Each named move below is a turn or a mirror, shown by a few rows before and after it. Which moves, in which order, take the first row of each later pair to the second? The first pair is answered.
C (before => after):
[ -9 -28   8  11  14 -11 -15  -4  28 -21] => [ -4 -25   1   6  25 -10  -2  -3  29 -20]
[-28  32  -7  -7 -11  56 -18  25  57 -20] => [-25  35 -10 -12  -4  57 -14  28  59 -21]
[ 10   8   2 -12  40   7  16  14   1 -13] => [-13  -1  27  23 -12  11 -25  -4  -5 -12]
Q (before => after):
[  3  17 -30 -25   6  11  19  25  14   1] => [ 27  32   5 -25  -1   4  13   9   7  25]
[ -2 -23   0  15 -12 -22   6 -11 -23   3] => [ -6 -28  -8  14  -9 -17   7  -7 -20   0]
[  3   6  -7 -15   1   5  23   7 -16  -1] => [ 12  10   3 -11   0   2  23   0 -19   6]
T (before => after):
[ -2  26  23 -10   2  16 -14  -5  18   0] => [-22 -12 -18  -5  16   3   2   4   6 -30]
[ -8 -16  21  25  -7   2 -29 -22  -5  -3] => [-13 -25  11  25  -6  -2 -26 -21  -8 -14]
[ -4   8 -30 -18  -8   1  11  18 -17   0] => [  9  27 -10 -22 -14   4   3  14  -9  14]
E (before => after):
[-18  16 -27   0 -17   6  -7  17  13 -29] => [ 11   2  13   7  28  -6 -19  -8  22 -32]
[  5  16 -14 -23 -27   0   8  26 -13  15] => [-20 -34  -8  13  -3  -2 -12   9   3 -25]
[ 20  21   9 -28  23   9  21   0  11  17] => [-26   2 -31 -16 -13  24  18  19  10  -2]
Then:
Each pair is 2 to 3 moves apart.
[-21 -23 -46  13 -10  17  14  19  -2 -18] => [ 13  30 -19 -19   2  34  20  22  26  13]	T, C, Q
[ -8 -21   2   3  35   6  14  10   8 -20] => [ 5  6 39  6 13 18 -6 -2 14  7]	T, C
[ 22   7   2 -24  36   3  28 -20  11  -7] => [-30 -14 -17  -3  -5  29   6 -10  26 -30]	E, T, E
[-14   8   2  -3 -23  15  -5   8   9  -1] => [ -5  19   3 -13 -14  18   0  10  14   6]	T, C, T
[ -1 -11  10  10 -20  -4 -17 -22 -11 -14] => [-18 -10  -4   5 -19   9 -16 -10   7 -25]	Q, T, Q
[ -9 -41   9  14  17 -21 -13 -14 -18 -13] => [-28 -24 -11  12 -28 -13 -18   0 -27   0]	E, Q, C
[ -9 -16 -37   3  11   5  34  22 -12 -19] => [ 18 -18  39  20  21  -6  -2 -20 -12   2]	C, E
[ -5 -22  24  26 -10  -4 -23 -20   5  -4] => [ 17 -24  -5   0  20 -31  16 -11 -27  -1]	E, T, E
[-19 -25  18  37  -5  -9 -23 -15   6 -17] => [-36 -16 -21  24 -23   8  -7   9   4 -23]	E, Q, C
[-12  24   2 -22   5  31  -3  16  44  -5] => [-43 -21 -10  13 -16  14 -21   5  18 -27]	Q, T, C
[-45   2   0  14 -29  30 -20   7  14  26] => [-49 -36 -22  23 -16   2  -2   5 -18   7]	T, Q, T
[-24 -42  10  33   6   2 -21 -13  -1 -26] => [-14 -18 -42 -12  30   5  24  20   3 -26]	E, Q
[  5 -16  13  17  -5  20  -7   1  37  25] => [  5  -5 -26  -2 -21  11  16  19  20  31]	T, E, E
[ 19   3  22  15  -9  -6 -12   3 -27   4] => [-10 -18  -1  24  -8   2 -12   9 -18 -17]	E, E, Q
[-11   8 -37 -12 -22  -4   3  21  -1  -2] => [-10   1  15  14 -11   7 -34  -2  23  -6]	T, E, T
[ 16 -12 -14  -4   6 -34 -10  16 -16 -14] => [  8   0   0   5 -31 -21 -30  11 -10   2]	C, T, E
[ 1 13 14  0  2  1 -6 -3  5 13] => [ -8  11  -4   0 -11  -8  -1   4 -10  14]	T, Q, E
[ 24  21   6 -21   9   0  12 -10   7  31] => [ 11 -14  24  13  -5 -16 -11 -29 -11  17]	T, C, E
[-52 -22 -29  18 -14  23 -16   9  16 -30] => [-11 -24   2   3  63   8   2  -3  31 -34]	E, Q
[-15  -1 -25  -9  -6  -2  19   7  -6 -13] => [-10  -9  -4  -6  20   8   9   3  15 -22]	E, T, Q
[ 7  1 22  1 40 16  3 -3 41 -7] => [  5 -22  10   4  50  -2  10  -3  20 -25]	T, Q, T
[ 17  -2  11  -3  45 -19  14  -4   8 -21] => [-22   7 -38  -3 -12   7  14  24   5 -24]	C, E, Q
[ -4  -8  -6 -18  17  -3  33   1  17 -15] => [-20 -28   8   9   2   1  10 -12  16 -27]	Q, E, E
[-25  28 -28 -10 -50  28 -10  28  12   0] => [ 38  34  28 -27  37   1   8   0  24  12]	C, E, E
[-35 -33 -23  11 -35  -4  -2   2 -34   3] => [-45 -13 -27   4 -42  19  -5  18 -10   4]	T, Q
[-15  22 -10  12 -19   0 -19  10   1  -2] => [14 23  0 -3 32 -6  0  3  7  0]	C, E, E
[ 28  23   2 -15  38  -3  11   4  15   6] => [-19  -7 -12  16  11  17 -15   6  30 -26]	E, T, E
[ 15  12 -19  -2 -32  -7   7   6 -31  14] => [-22 -18 -22  17 -16  16 -13   5   5 -24]	E, T, Q
[ 15 -19 -17  12  34  -4  23   9 -21 -14] => [-21 -13  -1  34 -18  25 -19   7  -4 -18]	T, Q, C
[-14  27 -46  -8 -37   6  32  28  -8  16] => [ -8 -12  36  48 -32  -6 -23 -24  -8  12]	Q, E, Q
[  7 -13 -16 -14 -15 -24  25  15 -36 -17] => [ 24 -13   6 -14   7 -34  23   2 -35 -10]	E, E
[-10 -15   1   0  40   7  24  -2  41 -37] => [ 23 -22  33   7  42 -23  20 -27   8 -12]	Q, T, Q
[-33   4 -29   0   5  46   1  31  34 -32] => [-25  24   7   7 -24  53 -21  21  41 -13]	C, T
[  9  -4  -6  23 -53 -19  -7 -20 -52  27] => [ 38 -17  33  25  15 -29  -2 -42 -41  17]	E, Q, E
[-17 -39 -16  25 -10  -8 -12  -3  -7 -30] => [-29  -3 -25  10 -35  18 -14  15  14 -20]	T, E, Q
[ -8  29 -41  -7 -19   1  27  23 -13  16] => [-14  10 -26  16 -43  -8   8   9 -28  12]	Q, T, C
[ -9  19  28  14 -60  15 -38  -6   7  13] => [ -8 -49  -4  12  47 -14   4  -2  11 -45]	T, E, Q
[ 18  22  -3 -17  23   4  11  -1  13   8] => [-18  -3  -8   9   7  18 -16  -1  25 -17]	E, T, E
[ 30  23  48  11 -12 -13  -1 -16 -17  22] => [ 13  -8   2   1  55 -11  31   4   4 -25]	E, E, C
[-23 -24   0  22  21  12 -22  -8  43 -37] => [ 21  25  51   5  -6   0 -27 -25  24  21]	E, C
[-16  38   8   7 -49  29 -26   8  18  16] => [ 40  38   0 -30  23 -10  30  12  -7  28]	T, Q, C
[-23  -9  20  21 -35  11 -30 -15   0   5] => [-11 -43   5  16  27 -13  -2 -15  -4 -22]	Q, E, T
[-15  16   3  -5 -42  13  -6   0  -7   9] => [ -1  27   5 -18 -26  14   8   6   1  21]	T, C, T
[-33  -5 -20   6 -25  13  -5   8  11 -13] => [-31 -23  -5  18 -26  -2 -10  -1  -5 -15]	Q, E, T
[ 18   4  -6 -20  20 -15  28   6  -2  16] => [ 12 -21  25  11   2 -25   2 -16 -15  12]	C, T, E
[-26 -16 -30   5   0   9  22  23   7 -32] => [-23  12  15  14 -25  29  -9   9  32  -7]	T, E
[ 16  -2  25   6 -24  14 -13   3  -1  -8] => [ 25  12  15  -9 -17  10   5   9  -6   2]	C, E, Q
[ 11 -17 -13   4  -1 -31  10   3 -34   5] => [-22 -19 -30  12 -21  -6  -3  15 -19 -12]	T, Q, C
[-23 -42   2  11   0 -24 -13 -23 -10   7] => [-28 -20   2   6 -33  -6 -25 -18  -4  19]	T, E, E
[ 49   4  -2   4   5 -23  29   2 -24  17] => [ 29 -24 -19  15   1 -30  26   3 -35   1]	C, T, C
[ 17 -20  27  14  28 -16   4 -14   3 -22] => [-15   5 -30  -1 -35  -1  17  22  -7 -14]	E, C, Q
[ 12  23 -11 -10 -15 -13   0  12  14  15] => [  8  12 -11 -10  12  -8   3  11  35  -2]	E, T, C
[-19  -7  11   9   7 -17  -6 -10  -8  -7] => [-17  13  21   6   3  -2 -13  -9   9   3]	T, Q, T
[ 45  36   7 -28 -21 -28  24   2 -37  48] => [-41 -10 -33  19 -73  -1 -13  12 -25  -1]	Q, C
[-23 -35 -52   5 -25  11  -5   2 -24  -8] => [ 17 -45  -4   4  53  -8   1 -20 -11  -9]	C, E
[-12 -14 -48   4  25 -21   9   6 -11  -5] => [ 21  -2  -6   2  45 -34   2 -17 -14  16]	E, Q
[ -9  -6 -45  -4   6 -10  31  18 -18 -12] => [ 18  29 -21 -23  13  -2  37  17  -5  11]	C, T, C
[  0 -13 -39 -14   5 -10  29   4 -14  -1] => [ -7  -4   3  13 -42   1 -15 -14 -14  18]	C, T
[ 25 -11  14  21 -21 -22 -20 -23 -25  16] => [ 25  31  20   2 -23   9 -21 -13   9  27]	Q, C, T
[ 31  17  10 -16  13 -10  13  -1   2  15] => [ 35  11  19 -11  14 -15   3 -10  -1  15]	Q, E, Q
[-50   3  -2  26 -27  33 -19 -31   1   8] => [-45 -12 -52   8  -6   9  22 -13 -30   0]	E, E, T
[ -8  23 -21 -21 -14   7   7   9  -6   8] => [-13 -21   8  11  14  -1 -16 -14   2 -21]	C, T, E
[ 41  31  39 -12  30  -3  12 -15   4  19] => [-27 -18  28  42 -19  15 -33 -19  11 -22]	C, E, E
